Some points:
c(1.55, -0.46, 1.01, -1.64, -0.05, -0.23, -0.24, -0.41, 0.58, 0.18, 0.56,
  -0.44, -1.39, -0.83, 0.36, -1.49, -0.30, 1.54, -1.45, -1.20, -0.15, 1.34,
  1.03, -0.42)
c(0.99, -0.64, 0.18, -1.22, 0.69, 0.29, 0.22, -0.32, -1.10, 1.42, 0.11,
  -0.55, 0.88, -1.85, 1.52, -0.31, -0.06, 0.32, 0.08, -1.15, 0.82, -0.75,
  0.10, -0.35)
c(0.46, 1.07, -0.37, 1.01, 1.77, -0.77, 0.55, 0.04, -0.93, 2.10, 0.88,
  -0.91, -0.07, -1.13, -1.28, -1.35, -0.96, -0.50, -1.48, -1.30, -0.22, -0.88,
  1.07, 1.32)
c(-1.11, -0.04, -0.31, -0.70, -0.40, 1.11, -1.82, -0.51, -1.54, 1.51, 2.15,
  -0.34, 0.96, -1.38, 1.57, -1.12, 0.74, 1.36, -0.67, -0.56, 0.03, 0.25,
  -0.72, -0.19)
c(1.04, 0.10, -0.58, 0.29, -0.84, 0.57, 0.42, -0.22, -0.35, 0.69, 0.26,
  0.33, 1.08, 0.26, 0.31, -2.70, 1.47, 0.37, -0.54, 0.55, 1.14, -1.54,
  -1.28, 0.44)
c(0.75, 0.64, -0.82, -0.24, -0.13, 0.20, 0.36, -2.02, 1.67, 4.12, 1.19,
  -1.30, -0.27, -0.07, 0.14, -0.48, 0.93, -1.62, -1.83, -1.08, 1.73, 0.13,
  1.11, 1.16)
c(0.08, 1.37, 1.15, -1.38, -0.43, 0.12, -0.23, 0.42, 0.53, 0.79, 1.26,
  -0.71, -0.02, -1.36, 1.55, -1.89, 0.64, -1.42, -0.56, -1.65, -0.57, -2.25,
  3.13, 0.42)
c(1.93, 0.75, 0.60, -1.83, 0.31, -0.09, 1.53, -0.23, -0.33, 0.36, 1.96,
  -0.75, 0.50, -0.82, 0.99, -1.86, 2.23, -0.56, -1.05, -0.42, 0.53, 0.97,
  0.46, 0.35)
c(0.44, 0.92, -0.18, -0.28, -0.61, 0.39, 1.78, 0.25, -2.14, 1.67, 1.66,
  -0.16, -0.05, -0.24, 0.83, -0.61, 0.07, -0.39, 1.02, 0.46, -0.34, -1.19,
  -1.13, 0.23)
c(0.99, 1.08, 0.72, -0.35, 0.18, 0.71, -0.35, -1.58, -1.68, 0.71, 0.76,
  -0.56, 0.68, -0.55, -0.27, -1.36, 0.07, -0.03, 1.15, -0.70, -1.64, 0.92,
  -0.27, 1.36)
c(1.56, -0.07, 0.56, -0.69, -0.92, -0.31, 1.40, -1.19, -0.62, 0.32, 1.62,
  -0.25, 0.56, -1.12, -0.69, -0.44, -0.25, 0.08, -0.71, -0.22, 0.44, 0.36,
  1.90, -1.61)
c(0.46, 0.23, 0.59, -1.06, -0.16, -0.34, 0.70, -0.22, 0.22, 0.25, 1.22,
  -0.56, -0.23, 0.75, 0.60, -1.37, 0.06, -0.02, -1.33, -3.20, 0.25, -1.21,
  0.55, 0.11)
c(-0.35, 0.32, 0.14, -0.58, 0.56, 0.08, 0.22, -2.06, -1.19, 0.71, 0.32,
  -1.27, 0.04, 0.04, 0.37, -1.70, 0.11, -0.08, 1.57, 0.61, 0.90, -0.21,
  -1.62, -0.56)
c(1.05, -1.15, -0.59, 1.13, -1.35, 0.79, -0.59, 0.19, -0.97, 1.19, 0.68,
  -1.41, 1.09, -0.53, 1.24, -1.09, 0.49, 2.23, -0.26, -0.44, -0.30, -1.75,
  0.75, -0.11)
c(0.42, 0.98, -0.26, -0.40, 1.65, 0.49, -0.96, -0.41, -0.10, 0.93, -0.37,
  -0.49, 1.58, -1.14, 1.04, -1.01, 0.15, 0.45, 1.00, -0.50, 0.84, 0.23,
  2.26, 1.73)
c(1.33, 0.50, -1.57, -2.73, -1.34, -0.29, -0.81, 0.12, 0.36, 1.54, -0.37,
  -0.62, -0.98, -0.08, 0.43, -0.30, -0.81, -0.55, -0.51, 0.42, 1.11, -0.71,
  1.62, -1.44)
c(2.51, 0.18, -1.23, -1.14, -0.81, 0.32, 1.53, 0.74, 0.98, 0.93, 1.98,
  0.23, 0.42, -2.01, -0.28, -0.94, 2.61, 0.93, 0.94, -0.43, 0.96, -0.65,
  0.47, 1.04)
c(0.17, 0.13, -0.75, 1.35, -0.16, -1.67, 1.58, -0.34, 0.44, 0.96, -0.26,
  -2.00, 0.16, -0.81, 1.63, -1.96, 0.79, -2.28, -1.04, 0.18, 0.04, -0.40,
  -0.57, -0.10)
c(1.59, 0.20, 0.73, -0.85, -0.23, 0.46, 1.37, 0.38, 1.14, 0.70, -0.08,
  0.13, -2.06, -0.17, 1.32, -2.24, -0.11, -1.07, -0.07, -0.75, 0.88, 0.49,
  0.23, 0.63)
c(-0.82, -0.59, -0.47, -1.74, 1.21, -0.29, -0.45, -0.47, -0.03, 1.87, 1.70,
  -2.00, -0.34, -1.86, -1.25, -2.16, 0.44, 0.66, 0.52, 0.40, -0.19, -0.73,
  0.37, -0.74)
c(0.24, 0.95, 0.84, -0.69, -0.64, -0.04, 1.53, -0.84, -0.86, 1.58, 0.99,
  -0.08, 1.42, -0.53, -0.44, -1.00, 1.26, -1.24, -0.11, 0.88, -0.48, -1.10,
  -1.77, -0.96)
c(2.30, -1.30, -0.62, -0.50, -0.16, 0.60, 0.34, 0.96, -0.36, -0.11, 0.71,
  1.22, 2.10, 0.08, 0.12, -0.78, -0.22, -1.64, 1.04, -0.71, 0.87, 0.17,
  0.84, -0.04)
c(0.49, -0.96, 0.82, -0.03, 1.01, -0.16, 1.86, -0.18, 0.58, 2.82, -0.41,
  0.45, -0.15, -1.99, 1.08, -1.32, 2.02, 2.08, 0.31, -0.09, 0.41, -1.40,
  0.47, -0.68)
c(-0.21, -1.12, -0.52, -1.60, 0.70, -0.20, 1.97, -0.20, 1.31, 2.58, 0.71,
  -1.62, 0.86, -0.41, -0.21, -1.19, -0.23, 0.21, -0.71, 0.14, -0.65, -0.43,
  -0.20, 1.49)
c(0.96, 0.37, 0.61, 0.97, -0.62, -0.17, 0.21, -0.13, -0.21, 0.43, 1.52,
  -0.51, -0.70, -0.96, -0.30, -0.78, 0.47, 0.77, 1.35, 1.56, 0.35, -0.53,
  0.18, 0.12)
c(0.87, 1.52, 0.28, -1.18, 0.66, 1.33, -0.29, 1.26, 1.32, 0.16, 1.14,
  -1.08, -0.58, -1.02, 1.58, 0.08, 0.96, 0.15, -1.92, 0.59, -0.64, 0.56,
  1.69, -0.10)
c(2.31, -0.21, 0.35, -1.55, -1.01, -0.10, 1.17, -1.44, -1.65, 1.61, -1.07,
  -0.58, 0.57, -0.20, 0.50, -2.24, 2.56, 0.85, -0.70, -1.03, 2.29, -0.88,
  0.80, 0.37)
c(1.37, -0.10, 1.40, -0.43, 0.27, 0.52, 0.09, -0.13, 0.23, 1.90, 1.29,
  -0.44, 1.59, -0.42, 0.69, -0.57, 0.77, 0.17, -0.25, 0.45, 2.38, -0.48,
  -2.25, 0.10)
c(1.87, 0.08, 0.77, -0.61, -1.28, -0.96, -0.70, 0.41, -0.93, 1.14, 1.69,
  -1.27, -1.49, 0.02, 0.34, -1.36, 0.15, 0.28, -1.78, 0.77, 1.21, 0.06,
  1.30, 0.47)
c(1.69, 1.45, -0.30, -0.22, -0.62, 0.89, 0.33, 0.09, -0.12, 1.92, -0.03,
  -0.49, 1.43, -0.49, -0.27, -1.50, -1.35, 2.02, 0.40, -0.58, 0.22, 1.35,
  1.00, -0.12)
c(2.07, -0.76, 1.01, -3.22, 0.48, -1.37, 1.08, -1.01, 1.04, 1.40, 1.16,
  0.27, 0.33, 0.65, 3.23, -2.64, 0.57, -1.05, -0.20, 0.37, 0.30, -1.25,
  -1.12, 0.52)
c(1.96, 0.11, 0.43, 0.06, -1.22, -0.05, -0.31, 0.40, -0.35, 2.51, 0.90,
  0.01, 1.62, -1.40, 0.87, -0.35, 0.53, 0.43, 0.61, -0.23, 0.16, -0.93,
  -0.19, -0.81)
c(0.45, 0.86, 0.42, -1.86, 0.44, -1.39, 2.46, -0.09, 0.90, 0.19, 0.19,
  -1.43, 0.80, 0.01, 1.68, -2.01, 1.90, -0.33, -0.97, -1.11, 1.97, 0.02,
  0.39, -0.07)
c(2.51, 1.57, -0.20, -0.12, 2.54, 1.05, 0.71, -0.57, 1.34, 3.31, 1.24,
  -2.31, 0.03, -0.29, -0.08, -2.40, -0.42, -0.02, -0.37, -1.61, 0.33, -1.33,
  -0.22, -0.99)
c(0.99, -0.02, 0.04, -1.68, 0.93, 1.45, 0.57, -2.60, 0.79, -0.54, 0.56,
  -0.73, 0.16, -0.71, 1.04, -2.09, -0.48, 0.87, -1.52, 0.52, 0.10, -1.22,
  2.25, 0.17)
c(0.23, -0.14, 0.01, -1.80, -0.72, -0.09, 0.94, -0.64, 0.01, 1.85, 1.67,
  0.51, 1.11, -0.75, -0.48, -0.17, 0.07, 0.69, 1.15, -1.35, 0.87, -0.51,
  0.66, 0.07)
c(0.84, 1.14, -0.83, -0.98, 0.36, 0.31, -0.22, -1.50, 0.82, 1.84, -0.52,
  -2.27, -1.23, -0.59, -1.82, -0.52, 1.60, -1.50, -1.10, -0.39, 0.31, -1.62,
  -0.46, 1.26)
c(-0.65, 0.03, 2.18, -0.97, -0.98, 1.89, 1.34, -0.93, -1.13, 2.10, 1.04,
  -1.41, 1.12, -0.56, -0.22, -0.66, -0.40, 0.51, 1.71, 1.05, 1.23, -1.03,
  0.86, 1.36)
c(1.72, 1.06, 0.52, -0.15, -0.41, 0.96, 0.82, -0.03, -0.47, 0.28, -0.91,
  -0.12, 0.01, -1.54, 0.55, -1.40, -1.43, -1.04, -0.97, 0.12, 0.75, -1.34,
  -1.66, 1.39)
c(3.88, -0.60, 0.71, -0.44, 0.28, 0.48, 0.08, -1.81, -0.72, 1.33, 0.50,
  -0.48, -0.97, -0.31, 1.43, -0.58, 1.78, -0.30, -0.68, -1.04, 0.56, -0.44,
  1.56, 0.19)
These points spread out most along one direction. Take the direction at right angles to it along which they spread out most. Then take the direction at right angles to both along which they spread out most. Go by this last direction. How far along it is each point below, from 0 to 99? The average is 50, and the first point in the table lies past the average. One standard deviation of the points above along it is 16.
c(2.07, -0.76, 1.01, -3.22, 0.48, -1.37, 1.08, -1.01, 1.04, 1.40, 1.16,
  0.27, 0.33, 0.65, 3.23, -2.64, 0.57, -1.05, -0.20, 0.37, 0.30, -1.25,
  -1.12, 0.52) 73
c(-1.11, -0.04, -0.31, -0.70, -0.40, 1.11, -1.82, -0.51, -1.54, 1.51, 2.15,
  -0.34, 0.96, -1.38, 1.57, -1.12, 0.74, 1.36, -0.67, -0.56, 0.03, 0.25,
  -0.72, -0.19) 50
c(1.56, -0.07, 0.56, -0.69, -0.92, -0.31, 1.40, -1.19, -0.62, 0.32, 1.62,
  -0.25, 0.56, -1.12, -0.69, -0.44, -0.25, 0.08, -0.71, -0.22, 0.44, 0.36,
  1.90, -1.61) 62
c(1.55, -0.46, 1.01, -1.64, -0.05, -0.23, -0.24, -0.41, 0.58, 0.18, 0.56,
  -0.44, -1.39, -0.83, 0.36, -1.49, -0.30, 1.54, -1.45, -1.20, -0.15, 1.34,
  1.03, -0.42) 62
c(0.99, 1.08, 0.72, -0.35, 0.18, 0.71, -0.35, -1.58, -1.68, 0.71, 0.76,
  -0.56, 0.68, -0.55, -0.27, -1.36, 0.07, -0.03, 1.15, -0.70, -1.64, 0.92,
  -0.27, 1.36) 41
c(0.08, 1.37, 1.15, -1.38, -0.43, 0.12, -0.23, 0.42, 0.53, 0.79, 1.26,
  -0.71, -0.02, -1.36, 1.55, -1.89, 0.64, -1.42, -0.56, -1.65, -0.57, -2.25,
  3.13, 0.42) 49
c(0.87, 1.52, 0.28, -1.18, 0.66, 1.33, -0.29, 1.26, 1.32, 0.16, 1.14,
  -1.08, -0.58, -1.02, 1.58, 0.08, 0.96, 0.15, -1.92, 0.59, -0.64, 0.56,
  1.69, -0.10) 51
c(2.30, -1.30, -0.62, -0.50, -0.16, 0.60, 0.34, 0.96, -0.36, -0.11, 0.71,
  1.22, 2.10, 0.08, 0.12, -0.78, -0.22, -1.64, 1.04, -0.71, 0.87, 0.17,
  0.84, -0.04) 75
c(1.87, 0.08, 0.77, -0.61, -1.28, -0.96, -0.70, 0.41, -0.93, 1.14, 1.69,
  -1.27, -1.49, 0.02, 0.34, -1.36, 0.15, 0.28, -1.78, 0.77, 1.21, 0.06,
  1.30, 0.47) 58
c(0.45, 0.86, 0.42, -1.86, 0.44, -1.39, 2.46, -0.09, 0.90, 0.19, 0.19,
  -1.43, 0.80, 0.01, 1.68, -2.01, 1.90, -0.33, -0.97, -1.11, 1.97, 0.02,
  0.39, -0.07) 63
c(2.51, 0.18, -1.23, -1.14, -0.81, 0.32, 1.53, 0.74, 0.98, 0.93, 1.98,
  0.23, 0.42, -2.01, -0.28, -0.94, 2.61, 0.93, 0.94, -0.43, 0.96, -0.65,
  0.47, 1.04) 69
c(0.99, -0.64, 0.18, -1.22, 0.69, 0.29, 0.22, -0.32, -1.10, 1.42, 0.11,
  -0.55, 0.88, -1.85, 1.52, -0.31, -0.06, 0.32, 0.08, -1.15, 0.82, -0.75,
  0.10, -0.35) 57
c(0.23, -0.14, 0.01, -1.80, -0.72, -0.09, 0.94, -0.64, 0.01, 1.85, 1.67,
  0.51, 1.11, -0.75, -0.48, -0.17, 0.07, 0.69, 1.15, -1.35, 0.87, -0.51,
  0.66, 0.07) 56
